Each run below is a few steps of one of 3 hidden systems, one row a step.
trace 1, q932, 7 rows:
[[  8  10 -27  -8  26   4 -21  34  17 -11   3  40 -29 -27  -1   4  -5  18
  -20   2 -25   0  12  11   1 -12  13 -28 -52   0 -10 -10]
 [  7   3 -24   7  28   7 -24  16  21  -4  12  38 -25 -38   6   3 -11  20
  -17  -3 -28   8   7  -2   3 -18  11 -32 -40  -7 -11 -15]
 [  7  -5 -13  18  29  14 -22  -3  18  -3  15  28 -16 -47  20   7 -10  22
   -6  -9 -21  15  -4 -10   2 -14  14 -28 -24 -15 -13 -15]
 [  4 -16  -1  27  26  16 -14 -15  15   5  16  19  -8 -54  26   3 -10  26
   -2 -13 -12  21 -11 -17   4 -18  10 -24  -6 -21 -15 -17]
 [ -2 -21  10  32  23  13   1 -23   6   5  15   8  -2 -51  28  -1  -7  26
    2 -11  -3  23 -14 -17   3 -18   3 -16  10 -22 -14 -17]
 [ -5 -31  17  34  14   6  11 -26 -11   8  13  -5   3 -40  22  -1  -5  24
    7 -10   9  15 -20  -7   3 -17   5 -10  27 -18 -12 -16]
 [ -9 -35  26  32   7   1  24 -22 -21   7   4 -19  14 -24  17   3   2  17
   14  -6  16   4 -25   2   3  -8   5  -6  36  -7  -4 -12]]
trace 2, q751 (7 x 32):
[[-11 -25  10  13  43   7  32  30 -16 -20  -8  -7 -12 -21  10  21  16  37
    8  15  12   6  -9  44  -1   2  30 -24  -8  15 -15 -15]
 [-11 -16  11  13  52   3  30  29 -12 -35  -2  -2 -12 -24   7  17  27  35
    2  21  14  11   6  45  -3  10  24 -30 -13   8 -23 -13]
 [ -6  -4  12  12  51  -2  24  26  -6 -45   2   4 -11 -23   3  11  33  29
   -1  23  17  13  22  37  -4  21  18 -33 -19  -3 -29  -5]
 [ -4   6   9   7  46  -9  18  21   4 -48   8  10  -9 -23  -2   3  39  24
   -7  25  14  16  34  28  -2  25   7 -30 -26 -11 -30   1]
 [ -1  17   5   3  38 -13   6  15  16 -44  14  12  -4 -15  -7  -2  34  16
  -12  24  12  17  43  15  -4  27  -6 -23 -26 -16 -28   9]
 [  5  22  -2  -2  24 -11  -5   4  24 -36  16  16   4  -9  -8  -8  30   2
  -16  18   7  12  44   4  -3  23 -11 -15 -26 -19 -23  15]
 [  9  27  -9  -6   7 -11 -15  -5  27 -29  12  17   7  -2  -9 -13  25 -12
  -20  11   2  10  40  -8  -3  23 -15  -6 -18 -20 -15  16]]
trace 3, q283, 7 rows:
[[ -2  13 -10  -6 -16  -8  14  37  10  47   2   8   2  49 -29  17 -39  16
   12   0 -35   5 -17   6   0  -3  17   9  17  58  29  -5]
 [  2  16 -12  12   6  -6   5  33  14  36  23  17  -5  33 -28  22 -32  25
   11   1 -35  18  -1   6  -1   4  27  -8  15  49  13  -6]
 [  6  15 -12  22  29   4   0  20  28  11  29  26  -6   2 -18  22 -18  32
    2   6 -29  35  13   1   0   7  27 -28  10  23  -6 -11]
 [  6  12  -8  31  41   6  -8   1  31 -11  35  29  -7 -29  -3  12  -2  30
   -2   6 -18  39  22  -8   0  11  20 -36   0  -6 -22  -9]
 [  6   4   2  29  44   6 -14 -15  22 -30  28  20  -5 -48  16  -1  16  20
   -5   4  -2  31  25 -11  -3  12   6 -33 -13 -30 -30  -1]
 [  4  -7   5  20  37   8 -18 -29   7 -42  19   5  -7 -55  27 -13  30   6
   -9   1  22  19  24 -11  -2   9  -5 -26 -17 -53 -36   3]
 [  2 -14  10   6  20   7 -13 -33  -6 -44   1  -8  -5 -53  30 -20  37 -10
   -9   0  37   3  16  -8   0   2 -17 -10 -20 -64 -28   6]]

Which system made each run below?
trace 4 (3 x 32):
[[  9  20 -11  14  33  -4  -8  13  29 -22  26  30  -5 -16 -10   4  10  21
  -14  13 -14  25  35   4  -1  13   8 -30 -20  -5 -21  -2]
 [ 14  28 -20   4  23  -7 -16  14  33 -17  22  34  -5  -2 -20   2   7  10
  -19   9 -17  19  40  -2   1  13   1 -26 -22  -1 -16   3]
 [ 15  35 -23  -7   7  -4 -18  13  34 -13  17  30  -5   9 -24  -2   2  -3
  -18   7 -17  16  39  -6  -1  16  -3 -13 -22   2  -9   5]]
 | q751
trace 5 (3 x 32):
[[ -5  10   7  22  24  -7  27  25  17   7  18  10   8  17 -19  22  -4  32
   13  17 -17  30  11  16  -1  24  26 -18  21  38  -7  -5]
 [  1  13   7  25  42  -4  19  15  28 -14  28  18   4  -3 -12  17   8  35
    7  18 -10  41  26  12  -3  28  22 -29  10  14 -20  -5]
 [  1  13   8  25  47   0   7   4  26 -30  29  17   1 -22  -1   7  21  26
   -1  15  -1  37  37   2  -3  26  11 -32  -5 -11 -31   1]]
 | q283
trace 6, 3 rows:
[[ 16  11 -18  27  18  12 -29 -24  37   2  33  26   0 -29   6   1 -11   9
  -10 -10 -19  33  16 -32   1  -2   5 -23   4 -22 -14  -4]
 [ 12  -4  -4  33  13  15 -23 -41  28   1  25  19  10 -47  21 -10  -5   6
   -5 -15  -9  29   5 -37   2  -7  -4 -17  11 -34 -17  -7]
 [  4 -14  10  32   8  13  -8 -47  12  -2  16   5  10 -52  28 -16   0   5
   -1 -16   7  26  -2 -34   2 -10 -11  -6  18 -45 -19  -7]]
 | q932
trace 7 (3 x 32):
[[ -7   5  13  -7  20 -15  36  23  -4 -38  -9  -7   4  12 -16   2  39  10
    3  34  25   5  24  38  -1  31   2 -10  -1   5 -15   8]
 [ -6   4  16  -3  18 -15  33  10  -2 -42  -5 -10  12   9 -12  -2  42   4
   -2  31  32   5  29  30  -2  36  -7  -8   3  -5 -16  13]
 [ -3   6  18   1  15 -13  30  -2   2 -43  -3 -13  18   7  -9  -9  45  -5
   -1  25  34  10  34  18  -3  35 -14  -4  10 -16 -19  18]]
 | q751
trace 8, 3 rows:
[[  0  16  -6  17  35   0  14  33  24  -3  21  25 -10   3 -17  22  -5  37
    3  13 -22  31  19  15   0  15  27 -27  -3  27 -11 -10]
 [  4  15  -5  21  45   2   0  14  27 -20  28  25  -8 -21  -4  12   7  32
   -5  11 -14  36  29   4  -2  17  22 -36 -14   0 -25  -7]
 [  3   8  -1  20  46   0 -12  -2  23 -35  28  23  -8 -41  11   0  20  19
   -9   8  -1  27  31  -1  -5  14   9 -32 -26 -25 -29  -1]]
 | q283
trace 9 (3 x 32):
[[ 14  19 -31   2  26   0 -23  23  33  -2  18  46 -22 -18 -11   6 -12  20
  -21   1 -30  12  22   0   2  -8  11 -30 -34  -1  -8 -11]
 [ 14  11 -23  17  24   9 -29   1  29  -1  25  36 -16 -32   2   5 -15  16
  -13  -8 -28  21  13 -15   2 -10  12 -31 -21 -13 -11  -9]
 [ 12  -1 -13  25  23  17 -26 -19  26   2  24  26  -5 -45  18   0 -11  15
   -6 -13 -18  26   3 -23   3  -9   8 -29  -6 -25 -17 -10]]
 | q932
